which system made each run:
E, path 1 (11 x 20):
[[ -2   2  -5  -6   6 -10  16  27   9 -11 -10  24  48   4  11  27   1   0
  -63  31]
 [-16 -45  16  10 -31   6 -27 -30  -9  14  21  -2  -4 -47   8 -31 -28 -26
   -1   0]
 [ 57 -33  12  -5  39 -20  -1 -17  14  13 -15   4  23  39   5  -1   7  19
   -4 -11]
 [ 11  10 -23  15 -25 -52 -12  35 -35   5  28  24  -7 -20  -9  17 -11 -24
    7  17]
 [ 12 -27   9  21  26  13   8  13  27 -16 -48 -30  12 -34  27  14 -26  -4
   18   4]
 [ -7  -5 -12 -37  10   6  -4 -22  -9  17  34  32  51  -1   5  34  -8  -8
  -31  25]
 [ 15 -39  -1  30   0   1 -23 -10   4  38  28 -12 -26 -31  -3 -22 -16   9
   45 -23]
 [ 42   5  -9 -16  46 -22   7  17  17 -21 -17  24  20  30 -15  31  23   6
   27  21]
 [-18  34 -27   2 -15  -6  -5  10 -28   1  23 -12  -6 -58  13  28 -15 -29
   21   1]
 [-17 -35   1   4  52  47  13  -1  43   0 -11 -14  14  -4  14  21  -6  28
    7 -11]
 [-17  20  -5 -33   7   4 -19 -17 -11  25  51  39  10   6 -30  -6   9 -15
   17  27]]
K, path 2 (11 x 20):
[[-16  10  -8  10 -51  28  22 -16  -9   7 -11   4   7 -37  24  30  -2  14
  -42  10]
 [ 25 -18  27  37 -45 -17 -36  19   4  17   6 -18  -4 -24 -12 -34 -13  23
   -3   0]
 [ 11  12  27 -26 -34   2 -10 -12  -5 -48 -22 -11   9  38 -10   6  22  29
  -33  -7]
 [-10  31  -2  -1 -50  20  22  -7 -16  16 -34 -32 -22   0   8 -27 -31  -6
   19   9]
 [-10 -21  15  27 -11  19   7  45  34  -8 -27 -13  25  -7   1   6 -19  36
  -35  20]
 [  9   4  16  -1 -61  17 -15 -49  -5   1   3  14  13 -37  -3 -12  21   9
  -28  15]
 [ 37  12  13  25 -33 -21  -9  14  -7  16 -12 -40 -18  24   0 -25  -3  39
   -9 -35]
 [-15  12   8 -23 -51  11  10  16 -16 -40 -31   0   4  25 -12  30 -18  14
   -6  32]
 [  0   0  17   8 -24  36   3 -14  31  11 -35 -29  13 -25  -1 -51 -23   7
   16  19]
 [ -1  -4   6  20 -25  19   9   5  10  14   1  -6  16  -4  16  24   9  52
  -62 -12]
 [ 16  15   9  10 -77 -13 -23  -2 -23   6  10   8 -15 -16 -25 -15   1  11
    9  19]]
Z, path 3 (11 x 20):
[[  0  -8  17   0   9  -4 -13   1  19 -29  -1 -28  40 -12  15 -19   8  13
  -65 -26]
 [  6 -36 -26  -2 -37 -21  10 -17 -27  23  37  18  -1  22   5  -9 -13  11
  -42 -23]
 [ 19 -14 -13  21  -4  -5  30  34  24  19 -26   3 -15  47 -18 -34  -7  31
   14   5]
 [ 47  11 -30  -3   0 -21  20 -13  17 -18 -31 -11  33 -26   7 -41   3 -19
    5   5]
 [ 11 -44  19  32 -10  -3  -9  -6   6  27  -8  -5  22 -40  34   3 -25  -2
  -45   5]
 [ 24 -33   3  -8   1   1 -10  -4  20  12  24  32  33  31 -21   7  18  45
  -30   7]
 [ 43 -15 -14  -5  -9 -10   2 -33  -3  40   8  -1 -14  20 -13 -42  -8   8
   47 -11]
 [ 37  17 -13  21  31   0  30  16  20  39 -39  -7  16 -20  22  20 -10   2
   23  23]
 [ 15 -27  15  -2   3  -2 -23 -16  16 -11   3  35  40 -48  -4   9   5 -19
   -3  44]
 [  6 -31  42  -1  18  28 -40 -37  11  35  28  -6   1   3   0   4   5  29
    4 -18]
 [ 30  27 -29 -14  18  -8  12 -12 -16  42  23  25  -7  25  -8  36  19  16
   32   1]]
S, path 4 (11 x 20):
[[ -9  16  22  10   8  20 -33  -2  32  10  25  -8  -4 -21 -32 -55  25  14
   22  -3]
 [ 34   9 -34  -3  -9 -16  18 -23 -20 -20   1  -8 -24  10  10  28  32  29
    8 -51]
 [ -7   2  25   7   0 -23 -15  31 -32  11 -11  15 -16   5   6  42 -26 -33
   17  35]
 [  2 -34 -17 -18  37   6  12   3  35 -10 -10 -20  45   2   2 -42 -34 -14
    9   8]
 [-38  22   7 -10 -18  47  17 -50  -1   7   3  13  -9 -11  13   0  32   5
  -37  -7]
 [ 12  29 -15  31   1 -21 -18  50   6  13  37  12 -14 -21 -30   7  26  28
   17   0]
 [ 33 -29   5  -7   5 -32  -1 -11 -11 -59 -38  -5 -19  22   4  -3   8 -17
   24 -19]
 [-17  12  19 -13  11  12  -8 -12 -26  48  -1 -31   5   4  33  13 -47 -23
   -3   2]
 [-18 -12 -44 -11  11  10  25  22  30 -12  19  26  48 -13  -9   2   0   9
  -34  22]
 [-24   5  37  20 -11  20 -13 -18  15 -16  -8  18 -45  -7 -18 -42  45  -3
    6  -4]
 [ 50  36 -19   7   6 -31  -5   6 -17  24  10 -35  -7   5   9   9   8  25
   20 -41]]
S, path 5 (11 x 20):
[[ 28 -10   4 -39 -18 -19 -28 -28 -21 -18  11  -9  53 -15   6  19 -23 -12
  -13  12]
 [-51 -63  10   7   3  39 -10   1  12   7  29   7 -10  -4  -2  11 -24  15
   -4  -5]
 [ 20  11  -9  -2  19   8  26 -14  19  36  -1  38  -5  46 -21 -24  36  23
    5   9]
 [ 27  17 -27  24 -48 -18  19 -13 -20   5 -18   5 -27 -43   8 -10   3 -17
   27   3]
 [ 30 -12  37  11  22  -1 -30  12  13 -10 -24 -25  28 -28  18  45  -9  16
    2   8]
 [-19 -27  -4 -57   3  18 -24 -35  -6 -19  41   6  25  17 -22   2 -19  -5
   17   4]
 [-35 -18 -25  22  13  37  41   7  13  34   2  18 -41  14   3   9   2  20
   15 -10]
 [ 42  51  -9   6   2 -16  22   3  11  12 -35  31   5  -1 -12 -12  37  -8
   16  37]
 [  8   1  -1   4 -22   0 -22  -9  -6 -36 -11 -42   0 -63  12   0 -16 -14
   29 -14]
 [-12  -8  26 -25  41  23 -25   2   6 -13  12 -15  20  21   6  59  -3  25
   -9  -8]
 [-39  -2 -34 -32   2   8  17   4  -7  -1  32  32 -13  32 -31 -20  -8 -17
   27  13]]
F, path 6 (11 x 20):
[[-21  32  -8 -17 -41  17   6 -14 -22   3  -4 -19  25 -40  21  12 -30 -21
  -19  19]
 [-28 -11  -3  25  43  13  10  58  39 -16   3  10  -5  10 -16   7  16  25
   -8   1]
 [ 13  29  29 -15 -41 -23 -27 -28 -35   0  11  18 -23  18 -19 -23  26 -14
   -4   2]
 [-10  -8 -32   7  -5   6  26  18  -5  -7 -15 -55  -7  -8  29   2 -42   8
    5 -38]
 [  5   4  -1 -20  28 -18   9  23   2 -18  -7  48  23  30 -15  40  15 -14
   -4  44]
 [-13  10  34  13 -31   0 -27  -7   9 -15  -9 -27   8 -38  -2 -64  -2 -18
  -22  -1]
 [ -9 -14 -33  -2   0  13  41  -3   1  -3   4   8 -17  41   6  19  17  39
  -26 -36]
 [ 14   6   1   6 -25 -42 -20  28 -34  30  18  18   9  -8  -6   6 -32 -28
    6  37]
 [ 22 -23   3   7  26  -4   5   3  35 -50 -38 -33   4   1   1 -38   6   4
   17 -25]
 [ -4   0  -3 -33 -26  12  12 -44 -20   3   5  33  28  13  11  34  10   3
  -47  18]
 [-15 -12  -7  36   2  -2  -9  50  23  34  23 -15  11 -29 -10 -36 -29   8
   -5   7]]
G, path 7 (11 x 20):
[[  7 -40  23   6   5  33 -13 -27  18  16  -4 -43  11  -9  23  -1 -21  36
  -10 -33]
 [-29  -3   2 -10   6  12  16  12 -16  42  12  43  -7  38  -6  34 -17  -6
    0  39]
 [ 35  17 -19  -2 -39 -12  -2  30  11 -22 -18 -25  10  -2 -30 -26 -16  24
   43  14]
 [ 14  -4  13  -8  37  20  11 -38  12 -26 -29  10 -12   9  13  44  44  16
   11 -16]
 [-35  18  17 -10 -19  24 -38   3  -6  10  38  -3  24 -48  -8  17 -15  -5
   -7  26]
 [  1 -53   6  31  16   8   1  31  21  18  -5 -19 -27  20  -4 -11 -28  30
   28 -18]
 [  7  29  15 -42   2  -1   3 -25 -22   2 -17  24  -7  47 -17   0   7 -24
   31  32]
 [ -4  37 -21   4 -18  17  10  19   6 -38 -23 -48   3 -44   8  17  -7  16
   15 -12]
 [-26 -42  27  20  31  16 -16  -4  20 -22  12  39 -27 -13  -9  18  38   1
    2  -1]
 [ -8  14  36 -16 -24   6 -43 -15 -17  33  25 -36   1   5  -9 -38 -28  -1
    9  -6]
 [-14 -12 -22   6  14  -3  39  30 -14  -8 -30 -13 -34  38  20  31 -28  -2
   15 -15]]
F, path 8 (11 x 20):
[[-13 -35  -1   1  22  16  13 -39   2 -11 -11  33 -36 -15   4  -2  13 -37
   43   2]
 [ 16  38  20  23  11  20  10 -24   3  50 -27  -7  -1 -33  33  22  18   2
  -12   5]
 [-12  11 -30   9  31   2 -15  11   8 -15  51   7  -6 -46  -7  27  33   7
   15 -26]
 [-15 -12  53  -5  36   1 -38 -24 -18  21  12  -6 -32  18  11   4   0 -22
   12 -18]
 [ -6  51 -37 -21  29  13  35 -22  -3  21  -6 -22  -2 -10  16 -18  -1 -26
   28 -13]
 [-38  -9   1  18  23  15  13   9   0 -20 -10  36 -28 -36  14  42  14 -32
    7  19]
 [  5  56  41  24  25  -7 -25   7   4  22  -5 -14  -8 -14   9  -9  40   1
  -25 -13]
 [-28  12 -35 -17  10  -7  -3 -14 -25 -28  45 -12 -26  -6   5   6  16 -15
    3 -53]
 [-23  -1  24   1  43 -12   5  16 -21  28 -14  -1 -18  25  28  17 -29 -46
   -1   9]
 [  1  52 -22  -1  26 -12  25   2  12 -22 -24   4   6 -24   3 -38  32 -40
    2   6]
 [-35 -16  14  22  -5   5   3 -10 -14 -26   0  15 -26 -25  28  27  24 -14
  -53 -21]]
K, path 9 (11 x 20):
[[-34  49 -23  12   3  -9  17   7 -30  14  15  -4 -44 -12  15 -10  13 -34
   -5 -26]
 [-10 -24   3  35  30 -29   0  57  10 -38 -18  12 -16 -17   3  10  -1 -26
    2   9]
 [  0 -13  20 -21  23  -5 -15 -50  -6 -32  -8   6  20 -34  26  -2  12 -50
  -17  -3]
 [-10 -14 -13   8  16 -25   0  -1 -23  25  28 -26 -16   8  27 -31 -21 -23
  -26 -49]
 [-36  -6   7  -2   4 -25   4  38 -13 -22   8  42  -9  31 -14  -3   3 -31
  -31  26]
 [ 17  13  -6   0  25 -14  23 -23  15 -12 -34  16   8 -16   7 -52  21 -49
    4  14]
 [ 19 -32 -25  16  24 -23  32  -8 -13  22 -10   2   5   4  47  24 -15 -10
  -39 -25]
 [ -1 -31   1 -15 -16 -34 -19   4 -25  16  32  33  23   7 -12  -8 -31 -33
   -6  31]
 [ 17  -7   0 -21  32 -11  12 -18  22  -8  -8  12  13  47 -17 -61  21  -6
   -7  -6]
 [  1  23 -38  -5   7   1  59 -11 -18  36 -19  30  -8  26  24  24   4 -12
  -11  10]
 [ 31 -36 -28  18   9 -24   7  29  13  23   4  25  24 -18 -10  -1 -30  -8
   27  38]]
G, path 10 (11 x 20):
[[-16  -9 -31  23  22 -27  22  31  13 -24   8  37   3 -20   1 -20  24 -30
  -37   4]
 [ 25  -7  -2  -1 -11 -20  -9 -43   1  16  20   0  13 -11   2 -70  20  -9
  -28 -27]
 [  2  10 -38  -2  13 -23  29  -9 -27  34  20   1   4  13  37  19  -3  -8
  -47 -34]
 [ 23  -9 -31  18 -13 -51  10  29  -6  -2   7  34  24 -25  -3 -15  -4 -28
  -26  28]
 [ 48  -2  -5   6  26 -16  12 -22  26   8 -16  -5  32   5  11 -43  26  10
  -30 -19]
 [ -7   1 -39 -27   7   7  25 -34 -10  24  31  25  37  -7  21  19  -1 -12
  -42   0]
 [ 31 -10 -41  37 -17 -27  11  29   9  41  25  17  17 -34  -4  -9  -8  15
   -7  10]
 [ 58 -15 -11 -15  43 -31   1 -18  11  11   5  17  30  31  -3  -7  19   7
    1  -7]
 [ 21  18 -29 -25   5   5  17 -30  -6  24  -2  -3  52 -35  27  21 -19 -19
  -10  19]
 [  5 -13 -39  30  36   6  20  36  38  25  15  20  20 -32  -4   6   6  19
    3  11]
 [ 38 -17 -14 -26  20  -8 -15 -39  10  24  32  22  23   6 -22 -26   8   2
   35   4]]
Z, path 11 (11 x 20):
[[ 41 -19  27  -1  35 -40 -33 -19  -9  24  10  17  15  -2   6 -14   3 -34
    3   6]
 [ -2 -26 -24   4  49  16  -4  12  22  43  39   0  20 -18   2  15 -19  16
   24  -4]
 [  9 -15  -1  -4  39   8  20 -39  10  21  -6  57 -11   8  -2   4  31 -25
   19  21]
 [ 11  13  13  34  35  -5 -31  14  17  24  22  -2 -17 -48  -6  -9  23  -2
   36  -9]
 [ 14 -27 -11  -9  51  -2  -2 -20  -4 -19   6  14   0 -15  20  64  15 -10
   23 -15]
 [-20  -5  32  -3  42 -19 -35  16 -11  22  28  23 -14  12 -12  -2  -1 -38
   13  14]
 [-33   6 -33 -14  58  31   8  -1  22  -4  31  -3  -6 -13  -6   8  11   2
   38 -21]
 [-17  14   4  14  28 -10  12 -20 -19   3  -7  37 -45 -15  18   8  34 -51
    5  -2]
 [-25   3   7  28  36  -8 -31  52  13 -29  26  -6 -20 -30  -9  16  18   1
   11 -16]
 [-18 -25  -7 -31  39 -11  -2 -24 -19 -46  13   6 -15  20  12  19   9 -33
    4 -34]
 [-44  20   2  15  33 -14  -2  38 -12  24  25  -3 -30  14   3 -22  -8 -31
  -12 -12]]
D, path 12 (11 x 20):
[[-37 -11  14 -36 -35  39  -4 -10   1 -48  -7  -9  -4  34 -22   5  -9  24
    4   7]
 [ 19   0  15   1 -46   7  -2 -11 -17  63  -6 -11   2  20   4 -10 -39  19
    3  17]
 [ 12   9 -26 -15 -26  30  19   2  26 -24  -5 -18  21  15 -20   7   9  65
    2  -9]
 [ 12  16  39 -12 -41  18 -18 -17 -21   5 -27   4 -15  10  -9  33  -7  11
   31  35]
 [ 12  11  -1 -27   2  22  -6  -8   6  18   1 -59  36  12  10   7 -34  39
    1 -19]
 [-35   6  -7 -29 -34  41   9  -6  -9  -7  10  16 -22  35 -27  24  -4  27
   26  17]
 [ 29  27  13  17 -15  15   2   2   2  64 -18 -28  -7   6   6   2 -16  39
   24   3]
 [ -7  48 -17 -35 -11  33   8  -6   7 -36  -2 -17  12  12 -16  27  24  39
    7  -5]
 [-12  20  33  -2 -16  17 -24   8 -27  36   0 -10 -18   4   4  48 -27   7
   24  22]
 [-11  31 -12 -18  18  24   5  20  16   9  10 -53   9  30  -9 -12 -15  41
    8 -28]
 [-32  46 -11  -6 -44  25  17   6 -22   8  -1  16 -38   7 -16  19   7   8
   24  21]]
D, path 13 (11 x 20):
[[  8  43   4  27 -15 -17  10   3 -17  56   3  24   3 -17  18  -1  18 -11
  -51  15]
 [  7   2  -7  14  14 -19 -26  50  20 -44  25  -7  18 -21 -21  19  22  31
   -9 -13]
 [-15   2  34   0  -7 -24 -21  12 -30 -35 -23 -14 -39  13   2 -11 -15 -43
   19   0]
 [-13   5 -35  -2   5  -8  35  18   0  19  -4 -20  34  -2  26 -27 -40 -19
  -39  -1]
 [-34 -16   1  23 -19  21  10  29  30 -19   2  44  -8 -12 -30 -11  22  15
  -15  34]
 [ 39  10  48  29 -23 -28 -36  -8  -3  11 -16 -17  -6 -17   3 -39  16   1
  -16  -7]
 [  5  -9 -29 -31 -20 -27   1  -1 -20 -58  12 -10  29   6   7  17  -5  -1
  -37 -21]
 [ -9 -55  14  11  -8  -6  -1  30  -2   4 -16  21  -6  17  -6  12 -47 -14
   20  39]
 [  7  -9   0  -1  -2  20  15 -21  36  -1 -26 -26  15  -1  -3 -76  -6   6
    0  -7]
 [ -1   0   0  -6 -54  11   9 -44 -16  -6   4  43   5 -15   2  17  29   4
  -41  17]
 [ 51 -39  25  11  11 -23 -36  12   8  16   7  -3  26   8  -2  24  -9  34
   -2   1]]
E, path 14 (11 x 20):
[[ 13 -51 -18 -11  10 -36   4 -19 -30  -9  21  17 -20  35  11   9  -4 -16
   -5 -37]
 [ 13  21  23  37  19 -29  -7  55  -2  40 -20  -5  -9  -1   9  -1 -17 -15
    0  21]
 [  3 -16 -40 -11  -2  -5  23   5  23 -42 -11   8  47 -38   1 -16 -10 -21
  -11  22]
 [  1 -26  24   6  11  14  -8 -56 -16  34   7  20  -7 -26  36  30   8 -16
  -16  -7]
 [ 25 -17   6   9  27 -25 -40  31  19  13  43 -11  26   4 -22 -15   2  31
   -2 -16]
 [  5 -24 -19  -8  14 -32   8  10 -18 -34 -11  19 -19   4  -6   6 -15 -47
   50  13]
 [ 14  43 -10  11  33   3  19   7   2  37 -22 -24  23 -31  39  27  -8 -11
   -8   4]
 [-29 -40 -32   5   5  21   3   8  24  -9  43  30  23 -35 -13  11   5  16
  -18   5]
 [ 10 -16  47  -8  33  10 -38 -39   4  15   2   8 -16  -3  -6  -9  10 -21
   45   5]
 [ 35  33 -46 -15  32 -38   5  19  -8  -4  25 -17  14  15  -5   4  12   8
   13 -33]
 [-43  -4 -16  30  14   8  23  38  -4 -11  -9  18 -41 -25  11  34  -6 -23
   20  11]]

runs to name:
path 15 (2 x 20):
[[-36  42  11   4 -12  19   8  15  13 -45 -20  11 -27   0 -24 -21  43  -1
   -1  10]
 [ 11  55   1   4   2 -20 -15  31  -9 -13  -4 -54 -19   7  -5 -12   3  12
   23 -32]]

S
path 16 (2 x 20):
[[-10 -26  25  16 -34  29  13 -16   2 -17 -50  15 -16 -26  15  23  -8  -8
    1  32]
 [ 21  -4  33 -24  15   4 -23 -22  19  22   4 -10  56  17  -1 -28  -8  14
  -35  11]]

D
path 17 (2 x 20):
[[  6  13  14   8  31 -46 -21  45  -5 -19   3   3  29 -11  10  10   1 -32
  -38  14]
 [-20 -44 -15   5  16 -10   6  -6  -2  -7   4 -11  13 -37  30 -21 -39 -49
  -14  -8]]

E
path 18 (2 x 20):
[[ 24  -2 -23 -18   0  25  32 -72   7  19 -12  19  13 -12  18   1  23   3
   -2  -4]
 [ 28 -10 -19  21  -2 -21  -2  26 -15  62  26  -5  -4  14   5  19 -30  27
   10  -8]]

K
path 19 (2 x 20):
[[-10  16   5  18   9 -31  -1   5 -28  13  15  50 -24 -15   8  22  31 -40
  -26  12]
 [ 14  -5   4   6  -3 -31 -24  23   7 -20   5 -42  29 -15   0 -57 -20  -9
  -24 -21]]

G
path 20 (2 x 20):
[[  1  29  32 -17 -27  24 -11  -1  -6  49 -12 -23  19  24  -4   3 -34  23
    0  31]
 [-15  17 -13 -17 -41  39  -2   5   8  -6  18 -30   8   9 -21   4  -5  62
    4 -13]]

D
path 21 (2 x 20):
[[ 14  -2 -23  -6  -7 -16  22 -37   2   8  -6  21  31 -27  15 -49   5 -39
  -35  11]
 [ 29 -38  -8  25  -4 -38  20   1 -15  36  -5  16 -10  33  21 -12  -9   3
  -39 -18]]

K
path 22 (2 x 20):
[[ 11 -29 -49   1 -26  -7  32  -4  16 -15   1  18  39 -25   5 -17  -6   2
  -35  12]
 [-13 -10  66  28 -17  24 -36 -18  12   9  -5   9 -26 -17  -5 -12  27  14
  -14   4]]

S
path 23 (2 x 20):
[[-33   2  -5 -11  19  33   4  14  12 -60  -9  -5 -15  -8  -6  52  15  15
   24  -5]
 [-29  54  52 -15  -3  15 -34  12 -13  17   6  -9   1  16  -9   9   3  -1
  -14  25]]

F
path 24 (2 x 20):
[[ 35 -18  46   7   9 -13 -38  22  18 -17 -22 -32   3  29 -16 -18  -6  28
   19  -7]
 [-12  10 -25 -44 -45   2  12 -33 -30 -36  -6 -20   2   5   3 -19 -26 -24
    8  -6]]

D
path 25 (2 x 20):
[[  8   9  26  34  29  -6 -24  46  39  -7  -4 -22  -9  -3 -18 -30  23  28
    8 -14]
 [-17 -30  12 -52   9  16  -7 -59 -17 -19   7   2   3  32   5  -1 -13 -24
    8 -11]]

G
path 26 (2 x 20):
[[ 29 -17 -36 -22 -47 -10   7 -31 -15 -43   2  -9  -8   8 -12  -4   4  21
   25 -26]
 [  2  15  34  15 -11   8  -3  16 -24  20 -28  -9 -31  28  16  58  -6  25
   -1   4]]

E
path 27 (2 x 20):
[[ 35 -19  38 -16  51   3 -18 -20  15  24  -8  -2  26  34   7  20   3  18
    1   3]
 [ -8 -11 -34 -40  -5  17 -10 -40  -9 -13  44  -9  -5 -12 -18  -9  -7  -4
   52 -22]]

D
path 28 (2 x 20):
[[ 46 -38 -20  -4 -12   2  19 -16  20   4 -27  -5   2  22 -13 -29 -17  24
   47   2]
 [ 48  24  10   6  14 -14   8 -10  10  39 -38 -12  37 -15  24 -19  -8 -13
  -11  22]]

Z
path 29 (2 x 20):
[[-26 -12   5   7  32  16 -13  -4  34 -21  19   2  32 -53   6 -20  19 -12
  -37  -7]
 [ -2 -37   4  15   1  -6  -6 -34 -16  17  35  26 -29   6  15  10  29  11
  -34 -44]]

Z
path 30 (2 x 20):
[[  1  62  -1  15 -37 -10  -4  17 -34  32  11   1 -32 -11  -3  24  13   5
    6   3]
 [ 15 -34   5   4  19 -35 -23  37   6 -66  -6 -17   3   5  -3  15  -4   3
    2 -21]]

G
path 31 (2 x 20):
[[ -2  40  54  24 -31  -5 -33  14 -19  11 -12  -8 -13 -20   4   9  14  -1
  -30  14]
 [ -6 -10 -17 -30 -24  16 -15   9  -4 -42  25 -18  15   8 -19  45 -12  44
   14  -9]]

Z
